Some points:
-1.814:2.103:0.433:0.789:1.010:-1.342:0.344:0.335:-1.473:0.256:-0.934:0.361:-1.201:0.663:1.326:-0.856:-0.250:1.333:0.001:-0.758:-0.589:-0.614:0.427:0.465
0.388:0.481:0.592:-0.558:-0.012:-1.542:0.237:0.833:-1.637:1.392:-1.556:1.841:-1.464:-0.162:0.292:0.322:-0.344:0.452:-0.835:1.167:0.478:-1.423:0.756:-0.078
0.484:-1.035:0.425:-0.498:-1.670:0.743:-0.182:-0.046:-1.723:1.246:-2.012:1.984:0.539:-0.512:-0.598:-0.756:0.108:0.133:1.039:1.853:0.574:-1.040:0.843:0.063
-0.162:1.530:-0.391:0.481:-0.277:-2.066:0.187:1.228:0.267:-1.646:1.484:-1.018:-0.506:-0.263:-0.577:1.480:0.004:0.319:-0.264:-1.549:-0.239:-1.054:-0.009:1.937
0.967:-1.666:-0.771:-1.415:-0.516:-0.770:0.233:0.365:0.294:2.420:0.595:-1.754:0.219:0.875:-0.619:-0.418:0.259:0.906:0.039:1.205:0.838:-1.623:0.377:-0.870
0.604:-1.363:-0.464:0.037:-1.619:1.668:0.079:-0.950:0.996:-0.480:-0.134:0.666:0.034:-0.770:0.864:-0.755:0.716:-1.397:1.133:0.204:0.550:1.949:-0.246:-1.078
-0.711:0.855:-0.271:-0.297:0.904:0.224:1.988:-0.500:-0.207:-0.915:-1.340:0.986:-1.270:-0.314:1.365:-0.809:0.563:-1.261:-0.629:0.173:0.331:1.240:-0.706:1.642
-1.259:-0.218:0.931:0.856:-0.766:3.260:0.234:-0.051:-0.439:-1.765:-1.265:-0.573:-0.894:-0.253:-0.210:-0.508:-0.060:0.207:0.171:0.652:0.378:1.105:1.200:-1.506
-0.962:0.693:0.072:0.362:-0.818:-0.395:0.711:0.720:-0.829:-0.438:-0.796:1.713:-0.587:-0.887:0.515:0.284:0.445:1.831:-1.069:-0.140:-1.666:0.623:-0.467:2.215
0.805:-0.454:-0.364:-0.342:-1.317:0.180:0.187:0.811:1.340:1.586:0.295:-1.916:1.525:1.343:-1.374:-0.170:-0.313:-0.647:0.315:-0.374:-0.434:-1.954:0.405:-1.475
0.893:0.356:-0.284:-0.619:-1.204:0.717:-0.550:-0.577:1.633:0.670:1.197:-1.304:1.573:0.591:-0.378:-1.355:0.594:-1.823:0.904:0.703:-0.223:0.139:0.162:-2.780
0.619:0.871:-0.866:0.303:0.032:-1.731:1.271:-0.693:-0.531:-0.312:-2.058:1.544:0.081:0.282:1.182:-0.413:-0.147:-0.908:-0.670:1.681:-0.366:1.069:-0.580:1.404
0.365:-0.087:0.062:-0.071:-0.677:-2.514:-1.294:0.553:-0.529:1.750:2.617:-0.548:0.199:0.456:-0.382:1.081:-0.220:0.579:0.920:-1.018:0.000:-2.117:0.804:-1.351
0.894:1.025:-0.759:0.001:-0.063:-0.786:1.654:-0.514:0.472:-1.615:-1.148:2.578:-0.002:-1.035:0.519:0.508:0.818:-0.204:-0.404:0.481:-0.929:0.035:-0.546:-0.586
-1.444:1.487:0.559:0.119:0.159:-1.752:0.694:0.874:0.661:-1.222:2.741:-0.522:0.215:-0.191:-1.153:1.359:-0.215:-0.343:-0.369:-1.777:-0.913:-0.849:-0.059:1.542
-0.378:0.344:0.724:-0.300:0.645:-0.252:1.019:-0.208:-0.916:-1.678:0.462:0.434:-0.922:0.445:2.752:-0.408:0.235:-1.043:-1.007:-0.465:-0.802:0.348:-0.229:1.316
0.979:-1.200:0.369:0.297:-0.440:1.439:-0.653:-0.590:-0.514:1.991:-0.996:0.065:-1.561:1.065:-0.850:-0.429:0.100:1.070:-0.135:-0.719:0.082:-0.672:-0.202:1.368
-0.943:1.808:-0.069:0.567:0.292:-1.462:0.678:0.489:1.101:-1.276:2.236:0.289:-0.460:-1.208:-0.598:0.499:-0.086:0.579:0.257:-1.941:-1.017:0.638:-0.762:1.677
-0.375:0.536:-0.737:1.094:-0.774:0.064:0.630:0.778:0.013:-0.839:-1.597:1.627:-1.913:-0.970:0.097:0.267:0.815:0.950:-0.125:-0.120:-0.457:0.446:-0.741:1.312
-0.829:-1.140:0.820:-0.904:1.509:-0.847:0.297:0.552:0.182:1.063:0.246:-0.462:-0.757:-0.374:0.294:0.965:0.140:1.984:-0.537:-2.553:0.441:0.449:-1.024:0.706
1.102:-1.412:0.269:-0.562:-1.409:0.224:-0.898:-0.668:1.130:0.286:1.654:-2.942:1.183:0.759:0.874:-0.274:-0.114:-1.068:0.720:0.162:0.429:-0.735:1.007:-1.334
-0.061:0.094:-0.545:0.282:-0.620:-0.423:-1.949:0.398:1.089:0.098:2.572:-0.649:0.939:-0.431:-0.510:1.700:-0.063:-0.063:0.372:-1.088:-1.637:1.122:-0.630:0.511
-0.793:1.086:-0.458:-0.546:0.937:1.690:0.978:-0.355:-0.694:-0.533:-1.630:1.323:-0.248:-0.408:0.889:-0.046:0.942:1.470:-1.257:0.157:0.498:0.930:-1.625:-0.564
1.194:-1.138:0.064:-0.195:1.271:-0.406:-0.297:-0.677:-1.416:0.716:-0.234:0.479:-0.949:0.994:1.829:-0.275:-0.331:-1.531:-0.551:0.987:0.470:0.296:-0.250:0.227
-0.155:-0.652:0.500:0.505:-0.868:-1.579:-1.010:0.291:0.050:-0.214:-0.098:0.310:1.172:-0.527:-1.723:1.842:-0.405:1.283:0.751:-1.645:0.427:-1.371:0.561:1.592
0.317:1.057:-0.657:0.340:-0.289:0.047:-0.573:0.466:0.811:-0.588:0.494:1.407:0.080:-1.587:-0.123:0.278:0.736:1.162:-0.112:-1.187:-1.217:1.459:-1.382:0.574
-1.332:1.004:0.537:-0.141:1.057:-0.063:0.433:-0.046:1.677:-1.317:1.802:0.512:0.069:-1.808:-0.970:-0.283:-0.657:0.125:0.430:-1.405:0.546:1.254:-0.075:1.052
0.616:-1.579:0.450:-0.621:-0.363:1.042:-0.892:-0.752:-0.270:0.902:0.625:-1.735:0.961:1.039:0.565:-0.997:-0.299:-0.663:0.297:2.037:0.916:-0.879:1.047:-2.081
-1.034:-0.181:-0.530:-0.119:0.097:2.289:1.111:0.562:-0.299:-0.201:-2.270:1.256:-0.185:-0.045:-0.682:-0.543:0.789:2.314:-0.876:-0.325:-1.008:0.882:-0.697:0.476
1.339:-0.655:-0.575:-0.155:1.481:-0.794:-0.095:-1.490:0.049:0.572:-0.228:-0.752:-0.389:0.324:1.991:-0.786:-0.149:-0.167:-0.294:1.345:-0.156:0.725:0.164:-0.129
-0.360:0.859:0.125:0.222:0.901:-1.021:0.265:0.233:0.339:-2.724:2.874:-0.532:0.192:-0.321:-0.181:1.125:-0.038:-0.513:-0.210:-1.353:-1.149:-0.049:-0.617:2.427
0.503:-0.966:-0.469:0.360:-2.236:1.295:0.264:-0.382:1.345:-0.564:0.270:-1.776:0.761:-0.331:0.848:-0.673:0.585:-1.385:2.090:-0.740:-0.314:0.429:0.064:-0.486
0.681:0.215:-0.371:-0.816:1.911:1.100:1.125:-1.611:1.206:0.374:0.154:0.303:0.563:-0.289:0.633:-1.191:-0.124:-1.471:0.295:-0.254:-0.247:0.651:-0.624:-0.116
-1.672:2.104:-0.023:0.565:1.272:0.900:1.964:1.038:-0.471:0.394:-0.247:-0.299:-1.447:-0.729:-0.785:-0.045:0.642:-0.367:-0.928:-0.503:-0.714:-0.427:-0.338:-0.208
-0.063:-0.081:-0.276:0.515:0.094:0.515:-0.945:-0.105:-1.814:0.764:-2.018:0.820:1.098:0.683:-2.360:-0.050:-0.006:1.681:0.485:0.387:1.636:-1.831:0.960:-0.863
0.187:-2.001:0.062:0.027:0.267:0.106:-1.852:0.542:-0.874:0.506:-1.260:0.128:0.590:0.531:-1.077:0.981:-0.493:0.234:0.350:-0.387:1.390:-1.556:1.049:1.208
-0.001:-0.198:0.222:0.388:-0.798:0.164:-0.880:-0.168:2.399:-1.541:3.301:0.092:1.240:-0.646:-0.051:0.236:0.367:-0.959:0.215:-0.986:-1.419:1.098:-0.937:-0.642
-0.150:-0.001:0.635:0.131:-0.609:0.669:-0.956:0.903:-0.338:1.118:-1.126:-2.106:0.080:-0.459:0.294:-0.123:-1.159:0.058:-0.548:0.214:1.453:0.768:1.664:-1.219
0.524:-1.258:-0.908:0.134:1.617:1.057:-0.698:-0.368:0.383:0.453:-2.015:-0.846:-0.316:0.311:2.093:-0.622:0.204:1.219:0.008:1.820:-0.277:-0.969:-0.866:-0.112
0.028:0.967:-1.305:-0.281:0.587:0.702:0.513:-0.183:0.655:-1.278:-0.142:0.362:0.800:-1.038:-1.097:1.377:0.682:0.949:-0.207:-0.333:-1.205:1.270:-1.204:0.869
1.091:-0.044:0.224:-0.097:-0.370:-1.051:-0.732:-0.063:0.225:1.630:0.582:-1.289:1.515:1.470:-0.286:-0.466:-0.785:-1.807:-0.291:1.028:0.537:-0.929:0.780:-2.400
0.384:-0.530:0.522:-0.047:-0.227:-0.202:-0.169:-1.120:-2.203:-0.376:-1.340:1.218:0.732:0.215:0.354:0.104:-0.555:0.114:-0.267:2.213:2.165:-0.710:-0.171:1.138
0.276:-1.369:0.229:0.312:0.122:-0.836:-1.447:0.072:-1.048:1.479:-0.386:-0.543:0.074:1.161:0.503:-0.413:-0.364:0.909:0.020:-0.708:1.499:-1.795:1.576:-0.927
0.288:0.515:-0.633:-0.027:-0.686:-0.094:1.326:1.385:-0.166:-0.502:-2.502:0.121:-1.657:0.408:0.039:-0.518:0.295:0.749:0.069:-0.538:0.018:1.637:-0.440:-0.503
-0.120:-0.965:0.964:0.609:-0.211:1.235:-2.824:0.041:0.445:-0.258:0.546:-1.381:0.018:0.176:0.074:0.079:-0.715:0.190:-0.427:1.547:0.756:1.527:0.484:-1.785
-0.304:1.248:0.099:0.147:-0.178:-0.267:-1.056:0.560:1.399:-1.684:3.373:-0.095:-1.066:-0.628:-0.331:0.895:-0.180:-0.633:-0.070:-1.378:-0.898:1.428:-0.460:1.012
0.004:-0.202:-0.122:1.179:-0.441:-0.279:-0.287:1.293:-1.325:0.895:-2.779:0.273:-1.032:-0.204:-0.585:1.360:-0.515:0.435:0.606:-0.172:0.870:-0.693:-0.133:0.098
-0.763:0.189:-0.261:0.178:-0.335:0.020:1.951:0.626:-0.504:1.059:-2.344:2.394:-0.771:-1.268:-0.563:-0.154:0.468:0.398:-0.520:-0.459:-0.250:0.066:-0.145:1.497
Along one direction, these points spread out more than along any other. Take the direction at right angles to it along which they spread out most. Then take the direction at right angles to both along which they spread out most. Go by this last direction. How far along it is each point below, from 0 to 99? 50 is the average, and the first point above lies past it. One standard deviation of the points above along it is 16.
-0.972:-0.708:0.795:0.282:-1.386:-0.782:-1.437:0.951:1.156:-1.279:2.033:-1.890:0.636:0.436:-1.241:0.871:-0.403:0.568:0.440:-0.899:0.212:-0.441:1.401:-0.402 ~ 65
-0.044:0.139:0.390:-1.412:2.152:1.035:0.309:-1.071:0.165:0.126:1.356:0.166:-0.138:-0.677:-0.242:-1.479:-0.830:-0.590:1.108:0.734:0.724:0.616:0.431:-0.101 ~ 35
1.149:0.556:-0.378:-0.093:0.368:-1.250:1.933:-0.755:-0.919:-0.335:-0.805:2.275:-0.512:-0.776:1.101:-0.237:0.131:-0.436:-0.755:0.531:0.678:0.888:-0.920:0.090 ~ 39
-1.231:2.051:0.290:0.099:0.520:0.665:-0.381:0.582:0.675:-2.038:1.625:-1.225:1.293:0.335:-2.407:0.886:-0.053:-0.020:-0.878:-0.707:-1.280:1.286:0.019:-0.211 ~ 47
1.531:-1.134:0.095:-0.341:0.108:-0.678:0.804:-1.484:-0.862:-0.664:-1.158:0.033:0.318:0.805:1.396:-0.496:0.046:-0.496:-0.311:1.712:0.547:-0.075:-0.036:0.375 ~ 38
-0.205:-1.053:-0.638:0.117:2.021:1.982:-1.037:-1.235:0.629:1.866:-0.306:0.547:-0.316:0.248:0.448:-0.316:-0.278:-0.012:0.673:0.392:-0.423:0.902:-1.107:-0.649 ~ 33
-0.581:0.996:-0.340:0.781:-0.504:-1.001:1.780:1.286:-0.374:0.025:-1.541:1.694:-1.200:-0.795:-0.349:0.323:0.412:-0.773:0.371:-0.340:-0.619:-0.322:-0.918:1.135 ~ 56
0.160:-1.068:-0.016:-0.235:-0.768:1.494:-0.112:-0.978:-0.290:0.144:0.513:-2.568:-0.525:1.198:1.937:-1.128:0.094:0.191:-0.093:0.883:0.730:-0.800:1.123:-0.434 ~ 38
0.221:0.539:0.091:-0.360:0.815:-0.482:-0.981:-0.293:2.296:0.920:2.709:0.280:0.343:0.131:-1.533:-0.397:-0.682:-1.621:1.436:-0.818:-0.816:-0.162:-0.668:0.230 ~ 49
1.789:-0.140:-0.151:-0.805:-0.874:-0.873:-0.657:-0.690:0.055:-1.013:1.565:-0.242:2.352:-0.308:-0.179:0.069:-0.105:-2.377:1.172:0.583:0.766:-0.995:0.721:-0.157 ~ 46
-1.272:-0.079:0.713:-0.119:-0.159:1.113:-0.752:0.904:0.667:-0.273:-0.435:-1.533:1.487:0.049:-1.383:0.052:-0.747:-0.069:-0.398:2.187:0.042:1.972:0.473:-2.844 ~ 34
0.671:-0.827:-0.767:-0.543:-0.862:2.317:0.004:-0.419:0.161:1.116:-1.042:-1.003:1.137:1.586:-0.277:-1.295:0.596:-0.355:-0.087:0.475:0.023:-1.201:0.432:-0.972 ~ 39
-0.972:1.552:0.822:-0.200:1.619:-1.289:0.693:-0.513:-1.879:-0.333:0.412:0.333:-1.742:1.102:0.996:0.314:0.303:-0.783:-0.348:-0.865:-0.023:-0.654:0.420:0.261 ~ 59
-0.090:-1.851:1.311:0.641:0.578:-1.122:-0.298:-0.118:-1.423:2.082:-0.588:1.088:0.010:0.533:-0.395:0.423:-0.403:1.391:-1.211:0.992:0.285:-1.308:0.465:-1.557 ~ 71
